Here is a table of points, one per row:
(32, -10, -25, -17, -11, 27, 22, 15, 29, 13, 11, 34, 1, 2, 16, -11,
 -26, 41, 14, 45, 15, 32, 69, 40, 26, 29, 10, -4, 11, 1, 77, 2,
 6, -35, 8, -22, 47, -70, 36, 23, -104)
(3, 12, 22, -29, 40, 24, 17, -18, 33, 6, 2, 54, 38, 14, -87, 30, -40, 14, -7,
 10, 3, 19, 7, 30, 23, -12, 28, -20, -9, -1, -42, -13, -35, 9, 15, 13, 20, -31,
 36, 4, 52)
(3, -6, 15, 16, -14, -2, -17, -30, -9, 44, 36, -13, 11, 40, 1, 37, 1, 2, -26,
 -29, -5, 6, 3, -25, -4, -43, -51, -38, 20, 44, 11, -42, 26, 13, 30, 25, 15, 64,
 -20, 13, 0)
(29, 45, -52, 5, 2, -57, 43, -42, 21, 3, 35, 9, -35, -8, 6, 39, -16, -33, 6,
 33, -71, -21, -6, -3, -13, 23, 31, 34, 6, 64, -11, 11, 28, -2, 26, 53, -20, -33,
 44, -37, 29)
(-21, 2, 18, -25, 3, -8, -23, 18, 5, -19, 12, -117, -40, 20, -63, 7,
 12, -30, 2, -25, 12, 0, -4, -4, -18, 23, 23, -13, 19, -9, 3, -122,
 -5, 3, 25, -19, -32, -98, -21, -5, -6)
(-19, -26, -80, -59, 1, 13, -7, -45, 8, -19, 21, -23, 7, 0, 1, -37, -12, -11, 27,
 31, 14, 6, 9, 6, 25, -25, 16, 19, 10, 33, -11, 16, 5, -12, 27, -14, -10, 1,
 -14, 32, 12)
(-54, 22, -1, 6, -14, 34, 22, 33, 12, 6, 27, 13, -88, 13, 31, 5, -16, -5, -12,
 -15, 13, -76, -53, 15, -28, 15, 19, 11, 3, 20, -89, 39, 13, 14, 20, 52, -9, -24,
 -8, 5, 16)
(6, -13, 13, 59, -51, -23, -43, 25, -59, -1, 16, -39, -8, 1, -9, -51, -5, 2, -62,
 27, 58, 2, 54, -5, 37, -54, -44, -11, -68, -15, -4, -39, -38, 26, 9, 10, 11, 12,
 9, -8, 14)
(-32, 12, 42, 8, -4, 40, 10, 12, -20, -1, 41, -6, 23, -37, 23, 1, -25, -15, -20,
 43, 17, 0, 26, 2, 26, 1, 36, 11, -23, 17, 13, -14, 19, -28, -35, 21, 33, 37,
 -6, -2, -23)
(-15, -30, 15, 3, -18, -2, -19, -34, 34, 33, 1, -35, 59, 0, -8, -39, 18, -46, 30,
 -18, 1, -11, 44, 6, 15, 0, 27, 51, -12, -24, 39, -7, -15, -1, -4, 39, -9, 36,
 39, 28, 15)
(16, -5, -19, 62, -1, 50, 4, 36, 28, 10, 32, 35, 9, 41, 32, 2, 12, -20, -6,
 -15, -8, -15, -10, -5, -2, 4, -46, 9, 0, -22, 11, -60, 63, -12, 15, -26, -26, 31,
 36, 16, 30)
(-121, 40, -36, -6, 0, -55, 53, 17, 9, -25, -5, 18, -23, -36, -5, 10,
 -36, 36, -3, -4, -18, 24, -12, 16, -25, 28, 16, 24, 14, 37, 10, 3,
 -76, -79, 67, -1, -10, 4, 7, -49, -6)
(-9, 31, 30, -18, 8, -53, -4, -17, 35, -26, 8, 31, 22, 35, 22, 1, -25, 7, -23,
 -15, -38, -25, -27, -7, 16, -24, -7, -19, 4, 9, -13, 0, 39, -4, 64, 19, -43, 8,
 16, 52, 13)
(3, -40, 43, 27, -12, -28, -40, -1, 70, -27, 29, 35, -26, 10, 24, 13, -4, -6, -8,
 -56, -30, 18, -29, -33, 7, -13, 33, -87, 5, 25, -6, 23, 29, 5, 16, -41, 13, 36,
 -71, 17, 6)
(6, -2, 11, 31, -7, 63, -24, -24, -113, -12, 27, -5, -26, 17, 3, 23,
 -9, -4, -24, -23, 3, 8, -74, -18, 2, -44, -41, -20, 21, 46, 12, -26,
 68, 0, 39, -14, 5, 46, -16, 13, -8)
(-65, 13, -6, 37, -17, 40, 16, 19, -24, 24, -4, -104, 13, 44, 5, 21,
 4, -4, -25, -26, -112, 2, 25, -9, 45, 4, -18, 10, 5, -19, 10, 30,
 25, -9, -31, -5, 25, -12, -49, 18, 14)
(-9, 16, 1, 13, 6, 13, -6, -38, 6, -49, 23, 7, 5, -25, -99, -28, 3, -24, 18,
 -20, 2, 28, -2, 15, -22, 21, 4, 28, -7, -8, -3, 9, 11, 19, 11, 39, -17, 2,
 -15, -6, 2)
(2, -13, 25, -25, 28, -7, 8, -27, 26, 15, -22, 10, -3, 8, -3, -2,
 26, -9, -4, 23, 24, -27, -6, 10, 16, 1, -127, 22, -7, -3, 11, 31,
 -33, -106, -16, 26, -12, -22, -92, 7, 8)
(36, 12, -52, -19, 18, -2, 6, 20, 18, -39, -20, -3, 6, -10, -61, -3,
 -54, 40, 26, -118, 54, -110, 36, 49, -23, 26, 17, 9, -25, 16, 25, 29,
 3, -15, -62, 21, 35, 4, 3, 5, -58)
(14, -9, 42, -22, 12, -7, 19, 28, 32, -20, 7, 27, 32, 46, 4, 14,
 40, -11, 34, 0, 19, 3, -31, 13, -29, -24, 20, 42, 39, 0, 15, 11,
 -54, -13, 11, 10, 57, -16, 11, -127, -25)
(13, -20, 34, -1, 17, 28, -31, -43, -39, -28, -9, 9, -75, 60, 2, 16, 1, -12, -5,
 -15, -35, 15, 17, -25, -21, -15, -15, -39, 9, -5, 35, -2, 21, 18, 35, 19, 3, 24,
 -34, -2, 6)
(14, -7, -49, 11, 19, 1, 19, 28, 15, 17, -51, 10, 21, -48, -67, 0,
 -50, 11, 11, 14, 26, 38, -6, 33, 13, 26, 2, -5, 15, -49, -12, 24,
 33, -67, -13, -51, 16, 5, 16, -116, 20)
(50, -28, -16, -49, 29, 1, 31, 16, 5, 6, -19, -112, 9, -1, 1, 0,
 16, 54, 17, 41, 9, 28, -95, 40, 17, 10, 18, 0, -110, -7, 52, 17,
 0, -15, 4, -41, 64, 9, 30, 10, -3)
(11, -26, 5, -7, -24, -4, -8, 24, -33, -9, -13, -4, 32, -12, -4, 13,
 -1, -29, 9, -17, -110, 22, 27, 0, -3, -28, -5, 8, -32, -39, -110, 10,
 -34, -11, 27, -12, 14, 2, -2, 10, -127)
(14, -27, -21, 23, -14, 3, -31, -1, -18, 44, 16, -32, 19, -6, -21, -11, -4, -2, -20,
 9, -29, -54, 53, -5, 57, 36, -50, -19, 67, -26, 26, -34, -9, 25, -1, -9, 19, 48,
 33, 8, 3)
(-5, 1, -24, 44, 16, 1, -31, -7, 13, 33, 36, -1, -34, 18, -8, -57,
 -8, -1, -9, 2, -32, -25, -10, -6, 10, -89, 14, -5, 25, 39, 7, 9,
 -103, 38, -65, -12, -23, 35, -67, -18, 17)
(30, 16, -13, -23, 35, 1, 25, 3, -8, 2, -36, 10, 2, -13, -50, -21,
 -44, 57, 40, 24, 5, 10, -15, -127, 14, -6, 25, 17, 15, -59, 1, 7,
 -3, -18, -19, 26, -17, -11, 4, -8, -46)
(-6, -11, 25, 18, -14, -21, -111, -12, -35, 34, -8, 25, 24, -13, 7, -10,
 9, 2, 16, 49, 13, -67, -14, 17, -18, 30, 29, 7, 4, -65, 16, 40,
 -17, 5, 5, 10, 44, -31, -7, 8, 15)
(12, 28, 18, 6, -7, 17, 13, 66, -14, -17, -15, 6, 1, -14, -20, 5, 42, 1, 41,
 39, 2, -3, 26, 8, 13, -9, 6, 30, -19, 34, 7, -19, -22, 24, -8, -23, 21, 54,
 -5, 33, -5)
(-35, -127, -13, -51, 38, -3, 21, -34, 2, -5, 26, 29, -26, -37, 45, 66,
 22, 11, 0, -29, 6, -9, -11, -12, 1, 24, 9, 1, 28, 30, -32, -7,
 13, 45, 4, 27, -18, -12, -7, -12, 17)
(-5, -14, -6, 4, -40, 17, -12, 12, 1, -22, -115, -22, 9, -7, 5, 11,
 15, -47, -3, 39, 15, -21, 50, -30, 57, -1, 27, -2, -18, -5, 26, -28,
 -12, 16, -2, -7, -18, -14, -41, -21, -16)
(-10, 24, 31, 62, 6, 11, 14, -48, 23, -20, 13, 0, 12, 16, 34, 12, 39, -2, -6,
 -26, 51, 22, 11, -40, 26, 35, -13, -18, -7, 36, -18, 20, -12, -30, -16, -13, 47, -33,
 11, 12, 0)
(-11, 27, 7, -29, 44, -27, 29, -14, -12, -42, 24, 13, 6, -44, 40, -106,
 45, -12, 1, -21, -34, -28, -6, 18, 27, 13, 11, -119, 10, 16, -1, 18,
 46, 17, 21, 49, -18, -11, -4, -96, 15)
(17, 29, -59, 0, 0, -40, 34, 33, 9, -60, -20, 1, 27, 0, 72, 3, -68, 34, 13,
 41, 7, 58, -11, 34, -73, 4, 2, 2, 36, -93, -68, -11, -5, -19, -48, 63, 58, 9,
 10, -18, 15)
(14, -16, -35, -19, 28, 16, 34, 56, 23, 26, -27, 29, -34, -6, -15, -11, 24, -29, 26,
 6, 23, 65, -14, 12, 2, -14, 17, 10, -13, -19, 49, 41, 4, -17, -18, 53, 21, -17,
 33, 34, -30)
(-31, -4, 31, 29, 28, -25, -17, 5, -29, -26, 32, -9, -20, 52, -1, 17, -17, 6, 21,
 2, -8, 45, 20, 30, -19, 46, -24, 2, 20, 4, 14, 50, 4, 47, 4, 23, -37, 55,
 36, -7, 18)
(-16, 6, 28, -59, -117, 23, 11, -1, -19, 25, 16, -6, -23, 14, -37, 23,
 -7, -51, -11, -4, 7, 3, -6, -45, -15, -10, -37, -111, 20, -1, 8, 9,
 -10, 15, -50, -7, -13, -8, 59, 21, 25)
(-15, -18, -19, 50, -73, 2, -8, 6, -20, 28, 13, -20, 67, 9, -5, 1,
 -3, -27, 17, 28, 47, -14, -119, 21, 46, 19, -9, -22, -10, -16, 29, -22,
 -34, 43, -9, 0, -35, 5, -21, 11, -43)
(-47, 57, -26, -6, 55, -66, -49, -4, 13, -13, 24, 6, 1, 82, 33, 77, -7, -12, -9,
 17, 17, -19, 11, -40, -28, 12, -6, -54, -20, 44, -39, 29, 66, 4, 50, 19, -29, 11,
 -2, -24, -14)
(-84, -5, 46, 7, 27, 17, -8, -25, -15, 19, -127, 34, -6, 22, 4, -58,
 5, -17, -33, -21, 19, -37, -21, 13, 1, 1, -11, 27, 32, 10, 8, -16,
 8, 36, -14, -24, 20, 13, 64, 29, 21)
(22, -21, -48, -1, 28, 3, -1, 29, 3, -4, 27, 7, 14, -41, 0, -32,
 37, -18, -30, 8, 20, 1, 1, -120, -46, 61, -3, 37, -30, 11, -16, 7,
 -32, 11, 25, -8, 43, 9, 24, 15, 23)
(75, 26, -7, 15, -10, -57, 48, -29, -10, -12, -63, -7, -22, -29, 74, 39, -81, 35, 34,
 -50, -10, 37, -5, 38, -14, 20, 10, 24, 26, 79, -20, 0, -41, -28, 53, 37, 12, -13,
 18, -15, 21)
(22, -28, 19, 26, -12, 17, 25, 57, -27, -15, -7, 5, 55, 6, -38, 0, 22, 22, 41,
 -15, 27, -27, 21, -30, 12, 33, 14, 27, -11, -17, 28, 3, -20, 17, 7, -12, -34, -20,
 -14, 33, 45)
(5, -23, 10, 22, 3, 2, 10, 49, -40, 45, -2, 17, 49, -1, 0, 12, 25, -1, 37,
 19, 28, 3, 26, 6, -3, -10, 23, -22, -10, -10, 39, 0, -18, -13, 5, -16, 8, -23,
 -10, 30, 3)
(16, 12, 15, -22, -18, 6, -23, -14, -30, 32, 11, 9, -21, 17, 26, -31,
 33, 4, 7, -16, 8, -14, 3, 15, -36, -26, 25, -11, 28, -11, -18, -17,
 -6, -127, -31, -36, -76, 27, -7, 16, 32)
There is one direction along which these points spread out most. Take the direction at right angles to it along which they spread out most. Go by this last direction. For each point below, how far along it does it lie, from 0 to 99? 50 is the average, and the first point above lies past it. One standard deviation of the points above along it is 16.
(49, 23, -26, -40, -2, 34, 10, -5, 7, -36, -10, 33, 45, 5, -35, -24, -39, 55, -5,
 28, 4, 66, -32, 33, -12, 11, 6, 12, 12, 21, -15, 14, -2, -26, -26, 38, 52, -45,
 14, -11, -16) 49
(2, 46, -56, -15, 4, 15, -127, 2, 31, -29, -40, 17, -8, -54, 52, 56,
 41, 49, 11, -31, -69, 13, -14, 7, -14, 25, 13, 5, -1, 31, -21, 3,
 -16, 0, -5, 54, -33, -26, 43, -34, 28) 30
(19, 29, -42, -26, 22, -28, 36, -5, -30, -26, 26, 45, -3, -2, 15, 45,
 26, -44, -113, -79, 12, -1, -22, 4, -2, -5, 1, 5, 7, -44, 33, 22,
 -29, 35, 2, -69, -13, -1, -21, 17, 19) 44
(34, -13, 34, 22, 10, 1, 15, 21, 28, 12, -21, -18, 20, -15, -3, 19,
 25, 54, -127, 53, 17, 1, 21, 12, -23, 4, 22, 12, 11, 0, 22, 24,
 5, 15, 5, 15, -97, 24, 21, -3, -41) 54
(3, -2, 8, 34, -15, 6, 31, -107, -3, -9, 5, 13, -106, 3, -10, 53,
 39, 19, 39, 26, 13, -26, 8, 20, 23, -12, 27, -10, -14, -100, -11, -19,
 -14, 8, 9, -2, 6, 28, 15, 5, -5) 49
(-18, 40, -4, 11, -8, 15, 4, -80, 41, 19, -18, 5, 5, -16, 24, -58,
 8, -11, -12, -23, -12, 9, 8, -5, -120, -12, -30, -26, 15, -20, 29, -18,
 16, 49, -12, -28, 19, 2, -80, 32, 6) 47
(-2, 78, 21, -46, -17, -39, -25, -8, -2, 12, 47, 19, -11, -28, 44, 13, 3, 40, 41,
 -48, -1, 17, -15, -29, 17, 1, -12, 48, 1, -14, -6, 31, 31, 37, 12, -7, -31, -15,
 24, -35, 16) 34
(-8, -13, 19, -17, -127, -12, 11, 4, -20, -10, 6, 26, -12, 26, -22, -2,
 17, 10, -10, 5, -10, 6, 42, 6, 0, -13, -15, 9, 17, 24, 4, 14,
 67, 30, 8, -22, -5, 28, -76, -19, 29) 50
(25, 9, 26, -36, 25, 39, -39, 17, 24, 0, -2, -20, 5, -2, 36, -8, -49, -61, -8,
 -1, 52, 15, 26, 4, 39, -5, 9, 45, 15, -24, 3, 25, -24, 21, -8, -69, -20, 28,
 23, -12, 14) 62
(8, -45, -5, -5, 9, 33, 35, -23, 4, 34, -8, 6, 18, 17, 19, -48,
 -20, -8, 16, -9, -23, 6, 31, 27, -18, 22, -1, -1, -127, 10, -24, -23,
 9, 0, -26, -5, -39, -6, 26, -15, -7) 56
(57, 33, 11, -21, 31, 12, 37, 28, 22, 65, -20, 5, 12, -11, -19, -41,
 57, 2, 28, 40, 34, 42, -5, 50, 35, 50, 13, 4, 38, 3, -120, 28,
 1, 25, -5, -19, 18, -6, 10, 54, -54) 58
(-17, -30, 12, 30, 25, 8, 14, 20, 23, 35, -10, -98, 21, -63, -17, 5,
 19, 9, 5, -4, 24, 6, 24, 5, -24, -127, 4, 3, 23, 9, -3, 40,
 28, 12, -4, -16, -7, -31, 43, 24, 16) 61
(5, -16, 35, 14, -3, 6, -5, 57, 33, 47, 5, 17, -15, -67, -5, 10, -38, -13, 22,
 23, 23, 5, 11, 4, 9, -2, 4, 26, -52, -15, 37, -47, 0, -4, 7, -10, 13, -4,
 -49, 26, -2) 67
(-6, -27, 25, -1, 21, -30, -4, -24, -15, -83, 23, 9, -33, -8, 5, -2, 2, -26, 20,
 39, -81, -48, -25, -3, -50, 3, -22, 10, 16, 21, 4, 19, 16, 27, -57, -92, -17, -33,
 6, 18, 10) 42
(-4, 5, 3, -3, 15, -41, -9, 5, -42, 18, 10, 15, -3, 14, 8, -11,
 16, 23, -32, 8, -8, -2, -10, -10, 42, -26, 5, 35, 4, 9, 0, -120,
 16, 7, -79, -7, 10, -31, -43, 21, 2) 60
